One turn or mirror swaps these rows in pairs. Which row does each one swap with?
The rows were stretched afterwards, more along some directions than others.
sul: [ -6.7   7.1 -17.8 -43.5   3.5  30.7 -16.3  23.0  16.9  21.2 -18.8  16.1
  31.5  -3.9  15.3  38.8   4.8]
feset: [ -9.7 -14.0   1.6  -9.6  -6.5 -24.3 -36.1  18.7   2.5  10.8   3.6  -1.6
  -7.2   9.6  -6.6   3.7  11.1]
Gosup: [-21.8  -2.1  -8.8  17.5   0.3  18.2 -12.8 -11.9 -12.0 -26.9  10.3  20.3
  46.3  -3.2 -10.6  -5.7  20.4]
kuvo: [-19.6  -4.4 -16.9  -7.9 -11.6 -25.8 -29.3   8.7   1.3  -3.7  -2.9   2.3
  -1.3   5.8  -9.6  -6.3  12.3]
kepar: [-16.5  -3.8   7.5 -17.7  15.1  13.6 -35.5  -1.5  -9.2  -6.1  28.2 -20.7
  11.3   8.6   9.1 -20.5  29.9]
kevo: [-38.0  20.4 -12.1 -46.7 -20.8  -1.3 -41.1  44.4  11.4 -19.9   1.9  -2.9
  43.4  -1.4  33.4  -7.3  23.2]
Ged: [-28.4   0.6 -12.0   8.6 -20.9  10.1 -21.7  21.1  -5.1 -23.4 -13.4  12.0
  32.6 -15.1  11.5  27.7  20.2]
feb: [-18.6   5.4 -42.4 -15.0   6.1  19.3 -15.3   9.0  14.3 -27.4  -6.0  -0.7
  37.1  -6.1  -7.0  -6.6   2.3]
bipa: [ -4.2   5.9   4.9 -23.9  23.8  43.1 -38.3  -6.3  -6.2   6.5  34.5 -11.1
  12.7  13.5  18.3  -9.7  20.0]
supo: [-23.9  -8.2 -16.3  15.9  -6.3  10.5 -13.0   1.7  -6.6 -21.5   1.3  11.7
  40.7  -9.8 -16.8  -3.4  13.4]
mimeb: [ -0.9   4.0  -2.5  14.3  -2.6  -0.5 -19.4 -34.9 -25.7  -3.5   8.5  19.9
   2.6  12.9  22.1  21.1  13.1]
rosuz: [-14.3 -12.5  -4.3  -6.9  -9.8 -28.0 -33.1  10.0   1.4   4.9   0.6  -6.0
  -4.9   4.1 -11.6  -7.8  15.9]
Lefov: [ -6.7  16.0 -28.1 -14.0  16.4  38.3 -12.1  -6.8  -8.6   0.5  21.1  18.6
  45.2   1.2  28.5  -2.4  13.7]
Gifos: [-12.5  26.4 -23.5 -13.9   7.2  32.2 -12.1 -19.4 -13.7 -13.2  19.4  24.1
  46.9   7.9  35.7   1.6   9.2]
kogo: [-32.7  -2.3 -13.6  15.9  -7.6  -3.3 -37.7 -24.3 -21.0 -33.3  21.8 -15.4
  -8.8   2.0   0.4 -17.4  19.5]
lusi: [ -9.6 -22.0  12.7   9.7 -11.1 -21.5 -36.7   7.0  -9.4   2.1  10.3   1.0
  -5.0   7.8  -5.3   5.7  14.0]
Suvak: [  2.5   6.1  -8.2  11.8   2.7  -1.3 -17.4 -28.1 -20.7 -13.9   4.1  13.1
  -1.3  16.3  19.8  23.8  12.2]
Daf: [-44.4 -22.8  -1.1 -12.8 -15.8 -24.8 -22.5  21.2  -1.4 -16.6 -14.7 -16.7
  18.5 -17.3  -9.7  14.9  25.2]
mokud: [-26.4   7.8  -9.5  12.4  -2.9  18.9 -17.0 -34.2 -29.1 -33.1  22.9  26.9
  42.6   5.0  32.0  15.1   5.4]
zutog: [-18.4  -3.0 -10.3   3.4   8.8  24.6 -10.4 -31.5 -16.8 -21.6  -4.3  13.0
  27.4   4.4  13.7  33.9   0.5]
nufuz: [-18.6   6.5  -6.6  -2.0 -18.4  29.9 -25.2  20.8  -5.6  -8.9  -6.2  25.7
  46.8  -9.3  28.8  34.9  15.4]
rigoz: [-12.9   5.4  -7.0   2.7 -14.9  36.5 -26.3  17.4  -3.0  -7.0  -7.2  21.2
  41.1 -10.9  17.3  29.6  11.8]
vuno: [ -9.7   8.9  -7.6  12.8  -7.5  -4.3 -19.4 -34.2 -30.9  -6.7  12.5  28.9
   5.4  15.3  30.4  22.4   9.9]
ludo: [-12.7   3.8 -11.0 -37.0   1.7  25.7 -16.4  12.8  13.2  15.9 -17.2  13.1
  28.6  -6.5  13.8  39.8   9.5]
tilep: [-27.8 -18.0 -24.0 -15.5   6.4  -0.7 -18.5  11.4   8.3 -16.8 -15.8 -19.2
  16.3  -6.9 -16.5   6.1   3.3]
Valen: [  1.1  15.1 -23.6 -24.9   0.1  43.4 -28.2  32.1  20.5   1.3  -8.9  12.9
  33.2  -1.7  27.0  23.5   2.2]
fusaf: [-28.6 -15.4 -25.9 -16.8   4.1   1.5 -22.4  17.8  13.6 -20.7 -12.9 -16.1
  24.7  -8.4 -13.4   0.9   4.3]
tuvu: [-10.8  20.2 -10.7   2.7   4.1  35.9 -34.9 -44.4 -27.2  -4.5  34.2  17.5
   0.3  15.1  41.1  10.5   7.2]
Duk: [-11.8   3.1 -13.7 -35.7   4.3  26.6 -15.0  12.5   8.7  17.0 -17.6  15.8
  33.2  -0.6  11.4  40.1   9.6]
kuve: [-36.8  23.1  -7.9 -38.0 -18.3  -0.2 -42.9  27.2  -1.5 -24.7  13.3  -8.0
  35.9   0.4  41.0 -12.7  23.4]
rur: [  8.1  -7.2  -2.4   5.7  26.0  59.1 -13.5 -12.2 -16.1  18.1  16.0  12.6
  28.3  -0.7  13.0  21.7  22.4]
Geb: [ -3.3  21.2 -16.7 -15.1  -7.5  46.7 -25.7  19.1   5.3  -4.8   0.3  22.5
  42.0  -1.0  33.3  26.2   7.5]
votig: [-17.7  -7.9   5.5 -11.9  13.3  19.4 -27.7   5.5  -4.6  -6.7  16.9 -12.6
  25.3   2.0  -7.2 -17.1  33.9]
teb: [-44.8 -20.2   2.1  -6.4 -19.5 -26.1 -21.9  17.6  -9.4 -24.8 -12.2 -10.3
  22.6 -13.1  -5.9  15.6  24.9]
misid: [-19.0   2.9 -13.0   3.7   7.0  26.8 -12.4 -31.0 -16.7 -29.2   0.7  17.1
  34.9   4.4  24.2  30.7   1.7]
Vav: [-41.9   7.1   7.5  -5.4 -23.5 -13.5 -41.1  12.4 -14.2 -46.2  15.8  -2.7
  31.0   4.5  34.6  -3.8  23.1]
rok: [-33.2  28.7  -8.1 -53.3 -16.6   6.3 -42.0  38.2  10.8  -2.1   8.3  10.0
  35.7   3.6  46.0   4.1  17.6]
revor: [ 10.0  12.5 -12.2  -6.7   7.0   6.1 -22.5 -18.8  -8.2  -8.6   8.2   4.9
  -2.2  19.0  23.9  10.8  10.9]
Baseg: [ -0.6 -15.5  -0.8  31.8  21.6  46.3 -18.6 -27.6 -25.4 -17.1  18.7 -10.0
   9.3  -1.7  -4.8  11.1  23.6]
vub: [-41.0 -23.4  -3.9  -9.0 -12.8 -19.7 -19.9  18.7  -6.8 -13.8 -15.7 -11.6
  23.3 -12.3 -11.4  19.2  24.6]
Muro: [ 12.8 -12.9   0.9  19.9  24.0  57.5 -14.5 -20.4 -14.6   9.3  10.6   7.9
  16.4  -0.4  -1.6  23.7  18.1]
ger: [-40.3  11.7   0.2 -18.7 -25.4  -7.9 -42.3  28.4  -5.5 -33.4  15.4  -5.9
  34.9  -0.2  29.7 -10.0  23.7]

rigoz swaps with kuve
vuno swaps with kuvo
Gosup swaps with Lefov
Muro swaps with kepar
kogo swaps with tuvu
kevo swaps with nufuz
Ged swaps with rok
Valen swaps with Vav

One turn or mirror swaps these rows in pairs. Which row does each one swap with?
The rows were stretched afterwards, more along some directions than others.
Nesu: [-14.4  12.3  19.0 -12.7 -20.8 -15.0  -4.9  26.0 -21.1 -29.0  -8.2  17.0
   3.8   2.2  16.8 -22.6 -40.6 -25.5]
zar: [ 12.8   1.9  39.8   9.2  -8.4  15.8   7.8 -10.8  -8.9 -12.6   9.9  53.5
   5.3   9.1   8.6  -5.5 -29.4  -5.4]
Mevi: [  8.3  16.0  20.1  -4.9 -23.9   8.8   9.6 -24.1  -2.4 -20.0   3.5 -27.6
  12.5  -2.7  18.1 -38.4  -4.7  -1.7]
felom: [  7.0  14.9  30.9   9.1 -15.8  16.8  13.4 -17.7  -4.8 -17.7  10.0  45.3
  12.6   5.4  13.3  -9.9 -33.0  -6.7]
finap: [  4.3  10.7  27.6  10.7 -15.4  17.8  17.4 -20.4  -3.2 -18.5  15.8  45.6
   7.4   9.0  11.4 -10.0 -29.9   2.1]
tedav: [-11.5   7.3  24.8 -12.7  -9.5  -9.9  -6.3  19.6  -7.8 -23.0  -8.6  12.1
   0.0 -10.8  18.7 -42.6 -45.9 -21.3]
Zuvuf: [  6.1 -13.2  -8.7 -33.0 -14.6 -30.4  32.6 -13.7   5.8 -44.9  24.6   8.4
  12.1  15.5   0.7 -49.1  -2.1  10.9]
Boto: [-22.1   2.0  13.9  -9.1  -7.1   4.8   1.3  30.1 -31.3 -25.3   1.9  31.8
  -0.3  18.8   9.9 -11.8 -14.3  -7.6]
vidiz: [ -2.1  14.9   8.9  -3.4 -23.0 -14.6  10.7  15.9  22.3 -57.1  -7.3  13.2
  38.5  10.5  10.8  -8.5 -12.5  19.9]
Mipi: [ 11.5  -6.5  -9.3 -18.3 -17.4 -26.9  35.2 -15.8  24.4 -40.5  30.0   0.9
  -2.4  13.8  -8.7 -54.9  -4.9   6.5]
niz: [  8.5   5.6  22.8  -8.9 -26.3  12.3   5.5 -14.7  -3.4 -14.8  -0.3 -21.4
   6.2   2.5  14.6 -31.7  -6.0  -3.6]
suzu: [ 13.2  13.8  16.5 -13.5 -22.6   9.2   3.1 -12.2  -2.5  -8.4   2.9 -26.0
   3.0  -7.5   8.8 -30.5  -3.6  -8.8]
lote: [ 10.6  -0.6 -13.0 -21.0 -16.2 -26.6  41.8 -11.3   9.8 -50.5  26.1  12.8
   2.5  14.6  -8.5 -53.9   0.0  16.3]
gamil: [  0.4  -9.3   3.3  -9.3 -13.8 -22.8  29.3   1.5 -24.7 -21.9  33.6  43.7
 -31.9   8.1 -17.8 -37.2 -31.7 -19.4]
les: [  4.4  -8.4 -13.8 -25.0  -8.4 -21.4  30.8 -21.5  20.5 -45.0  23.4  10.6
   2.1  14.6  -0.5 -61.2  -6.3  11.4]
tol: [  5.9  -0.1  -7.5 -29.7 -14.4 -31.9  41.8 -18.6  15.6 -43.4  24.5   4.4
   8.1   6.9  -5.7 -54.0  -6.3  14.9]
sika: [ -3.1  23.8  16.9   5.5 -23.9 -17.0  10.9  21.4  15.1 -59.0  -4.1  10.2
  41.4   1.1   8.4 -13.9 -22.7  14.7]
tini: [  5.7   3.1  30.1  16.2 -13.8  16.1  16.2 -21.7 -18.4 -20.3  16.4  45.5
   8.2   9.7  14.0 -10.4 -33.2  -6.7]
dubol: [ -3.6  14.1  -0.9   3.4 -22.6 -18.5  19.9  15.9  20.7 -52.6  -6.9   9.7
  31.1  -1.3  12.6 -13.1 -26.9  17.2]
Tagug: [ 23.2  -0.3  -5.0  -2.7  -1.5 -17.2   8.2  20.7 -14.2 -24.4   1.7   9.3
  30.5  -3.6   6.5 -26.1  -9.8  -2.0]
bes: [ 16.6  11.2  21.7 -14.6 -25.6   8.8   8.6 -19.7  -4.4 -10.8   4.3 -16.8
   6.4  -0.6  15.6 -43.0  -7.4  -6.3]
gatan: [  6.6  12.4 -17.5 -29.7 -17.0 -22.5  42.6 -20.6  21.9 -43.8  26.9  11.6
  12.7  11.5   2.2 -59.1  -3.6  20.1]
Fito: [  6.9   5.8  36.4   4.9 -13.7  16.9  16.6 -12.8 -13.9 -24.1   9.9  51.4
  11.2  12.2   8.6  -1.4 -24.9   0.1]
gib: [  9.7  13.7  30.5 -14.4 -26.1   4.4   9.0 -15.3  -2.8 -18.0   0.7 -23.5
   7.6  -2.4  14.2 -30.0  -5.1   1.2]
dut: [  7.2 -17.0 -10.2 -10.3 -15.0 -12.8  31.3   2.4 -26.6 -14.6  33.3  48.1
 -36.9   9.0 -10.2 -45.9 -34.7 -19.7]
Doka: [  0.0  11.1   8.1  -4.5 -20.5 -17.6   4.1  18.0  22.1 -59.7  -7.4  10.3
  35.0   2.1   6.5 -13.0 -21.9  17.9]
sefod: [ 23.1   1.7 -13.4  -4.4 -10.3 -11.0  18.1  23.3  -1.9 -24.3   2.2  10.3
  28.5  -6.4   6.2 -23.0  -7.6   4.8]
suzem: [-17.0  -1.8  23.5  -8.1 -16.1  -8.9 -13.0  31.8 -19.7 -25.4  -4.1   5.7
   2.9   0.2   9.5 -19.8 -38.6 -22.2]
Sukig: [ 13.8 -17.8 -22.0 -19.9  -3.1 -29.7  35.7 -13.0   8.9 -24.6  27.3  16.0
  -0.8   9.4  -6.1 -60.2 -17.0   4.3]
Gezen: [-12.0  13.3  20.1  -7.2 -16.9  -8.7 -14.2  30.0 -10.5 -31.4  -8.9  17.6
  -4.7 -10.2   6.2 -22.3 -44.1 -21.9]
bik: [ -1.6  11.6  12.0  11.0 -25.9 -20.8   6.7  20.7  14.0 -57.9   4.0  14.4
  32.5  14.9   3.7  -8.7 -15.6  17.0]
rem: [ 12.3  11.2  32.1 -10.3 -24.0   1.8   1.6 -12.0  -5.1 -15.8  -6.5 -18.8
  12.4  -0.7  11.9 -20.6  -1.2  -2.2]
fanun: [  8.6   7.7  23.0 -11.8 -19.8   7.7   0.6 -20.9  -0.6 -14.9   0.4 -27.3
  14.0  -4.3   8.4 -25.3  -5.9  -5.3]
Lef: [ 10.8   0.8 -10.9  -4.9 -10.6 -11.4  16.4  20.5  -3.1 -32.5   3.7   3.3
  35.5  -0.5   5.5 -16.5  -5.8   5.3]
nud: [ -0.3   2.6  -4.4  -4.5 -14.1 -18.7  31.0   3.6 -13.0 -28.4  28.0  41.1
 -30.4  -5.6 -10.9 -45.1 -31.6 -14.0]
Feg: [  3.1  12.7  39.7   6.2  -9.5  11.7   8.9 -15.1  -7.4 -12.5   2.8  41.9
   9.8  -1.8  12.5  -0.5 -32.5  -5.0]
luda: [ -7.1  -2.2  -0.1  -3.3 -10.3 -21.6  29.9   0.7 -17.2 -34.2  29.5  48.3
 -23.0  21.6 -13.8 -45.0 -24.3  -6.1]
Dig: [-22.6  -1.1  13.4   9.6   2.7   0.0   1.8  28.5 -29.3 -31.3   2.7  30.7
   0.5  16.2   4.6  -6.7 -15.4   3.1]
Fir: [ 12.6  13.8  28.4 -10.4 -20.3   8.3  -0.2 -11.6   6.3 -12.5  -0.7 -20.9
   5.2  -0.2  10.1 -32.9   0.6  -0.8]
banu: [  1.7 -12.7  14.1  -7.5 -11.5 -15.0  30.3  -4.5 -12.6 -27.3  31.4  50.4
 -34.0  16.4 -10.2 -48.8 -34.2 -20.6]
Riz: [-19.7  -0.1  15.4  -3.8  -9.6   2.5   3.7  33.8 -38.3 -28.3   0.5  26.4
  -1.0  11.7   5.8 -12.4 -18.8 -15.2]
ninu: [ -7.3   4.1  17.0  -8.4 -14.7  -5.1 -10.2  29.6 -15.0 -17.0 -10.1  18.4
  -8.7 -10.2  11.4 -24.3 -43.1 -29.5]
lodel: [  8.9  18.1  34.7   6.9 -15.5  10.2  14.0 -15.0  -7.6 -18.0  13.4  42.8
  10.0   0.1  10.4  -3.3 -33.3  -3.9]
piza: [  9.7 -15.2  -6.4   2.6 -10.7 -15.4  25.3  -0.6 -15.5 -27.0  31.1  50.3
 -35.1   9.6 -14.8 -45.8 -31.4 -19.8]
gofu: [  2.3   7.6  41.1  13.7 -15.8  17.1  11.2 -15.4 -18.4 -25.3   7.4  43.7
   7.3   6.9   3.4  -0.9 -30.2  -6.6]
vut: [  2.0 -15.8 -10.6 -13.0  -3.4 -17.9  25.3  -0.7 -19.3 -17.8  34.5  45.1
 -32.8   4.6 -12.0 -43.3 -34.0 -20.4]

Riz swaps with Lef
ninu swaps with vidiz
les swaps with piza
bik swaps with tedav
Fito swaps with suzu
Fir swaps with zar
Boto swaps with sefod
gamil swaps with tol
tini swaps with Mevi

